Each row has a name. After each piece below comes the name of the row it's from, unless a question asks for something else. Each question is about the rows just above it. Places in a row count from 0.

[14, 420, 177, 109]  fovi
[-516, -265, -435, -321]  tesa
[-49, 831, 22, -369]  zores
[185, 342, 355, 204]  Ravo
[256, -145, 75, 144]  vezo
[204, 177, 420, 289]  refa
[14, 420, -116, -318]  nin
Where do [14, 420, -116, -318] appear? | nin
Where does [-435, -321] start? Give its row and place. | tesa, 2
[420, 177] begins in row and place | fovi, 1
The row with [14, 420, 177, 109] is | fovi
Where does [831, 22] start? Give its row and place. | zores, 1

[-482, -274, -172, 26, -3, -484, 378, -136, 243, -23] : tesa
[-174, -227, -26, 73, -37, -541, 368, -172, 245, 4] : refa
[-670, -174, -226, -26, 73, -668, 395, -146, 749, 104] : luten
[-368, -258, -129, 31, -24, -481, 301, -62, 268, -30] : vezo
[-540, -422, 485, -301, 544, -929, 115, -160, 839, 20] : nin
[-670, -174, -226, -26, 73, -668, 395, -146] begins in row and place | luten, 0
Row and place where [-26, 73, -37, -541, 368, -172, 245] starts: | refa, 2
Row and place where [-160, 839] starts: | nin, 7
Where does [-129, 31, -24, -481] start? Give its row and place. | vezo, 2
Row and place where [-422, 485, -301, 544, -929, 115, -160] starts: | nin, 1
[-174, -226, -26, 73] begins in row and place | luten, 1

[-24, 304, -394, 850, 138, 6, 193, -251, 222, 751, -217, 763, 309, 43, 253] : puf
[388, 129, -248, 360, -164, -141, -182, -322, 399, 693, -63, 419, -63, 429, 207] : Sote
[745, 21, -75, 406, 77, 109, -59, -165, 792, 172, 118, -2, 58, 837, 439] : tesa
[256, 561, -11, 687, 773, 580, -2, -59, 172, 58, 118, 792, -165, 243, 800] : dapan
[-24, 304, -394, 850, 138, 6, 193, -251, 222, 751, -217, 763, 309, -47, 457] : vezo
Row and place where [-59, -165, 792, 172, 118, -2, 58] starts: | tesa, 6
asked: [-24, 304, -394, 850, 138, 6, 193, -251, 222, 751, -217, 763, 309, 43, 253] | puf

[-443, 141, 776, 195, -26, 37] -> Sote
[178, 138, 122, -35, 358, 55] -> vezo
[-43, -59, -41, -149, 96, 411] -> refa
[38, 15, 23, -113, 244, 250] -> luten
[776, 196, -26, 37, 192, 680] -> nin
[83, 48, 47, -75, 137, 278] -> dapan
[-549, -460, -417, -440, 141, 776] -> fovi
[-440, 141, 776] begins in row and place | fovi, 3
Row and place where [776, 195, -26, 37] starts: | Sote, 2
Row and place where [37, 192] starts: | nin, 3

[-58, 733, 7, -23, 239, -59, -307, -186, 206, 106]  tesa
[98, 320, 14, -241, 242, 271, 91, 128, 387, 87]  dapan
[14, 91, 242, 128, 271, 320, 98, -241, 260, -132]  nin
[99, 98, 318, 14, -241, 642, 250, -39, 123, 70]  teter
[-49, -99, 220, -193, 533, -615, 90, 37, 400, 94]  Sote
Where does [733, 7, -23, 239, -59, -307, -186, 206, 106] start? Give its row and place. | tesa, 1
Row and place where [98, 318, 14, -241] starts: | teter, 1
Where does [98, 320, 14, -241, 242, 271, 91, 128] start? Give its row and place. | dapan, 0
Row and place where [-241, 642] starts: | teter, 4
Row and place where [242, 128, 271, 320, 98, -241, 260] starts: | nin, 2
Where does [128, 271, 320, 98, -241, 260, -132] start? Give its row and place. | nin, 3

[774, -9, -532, -411] : vezo
[34, -531, 325, -411] : fovi
[691, 331, -111, -433] : luten
[-532, -409, -532, 325] : nin
Where does [-409, -532, 325] start? Give its row and place. | nin, 1
[-532, -411] begins in row and place | vezo, 2

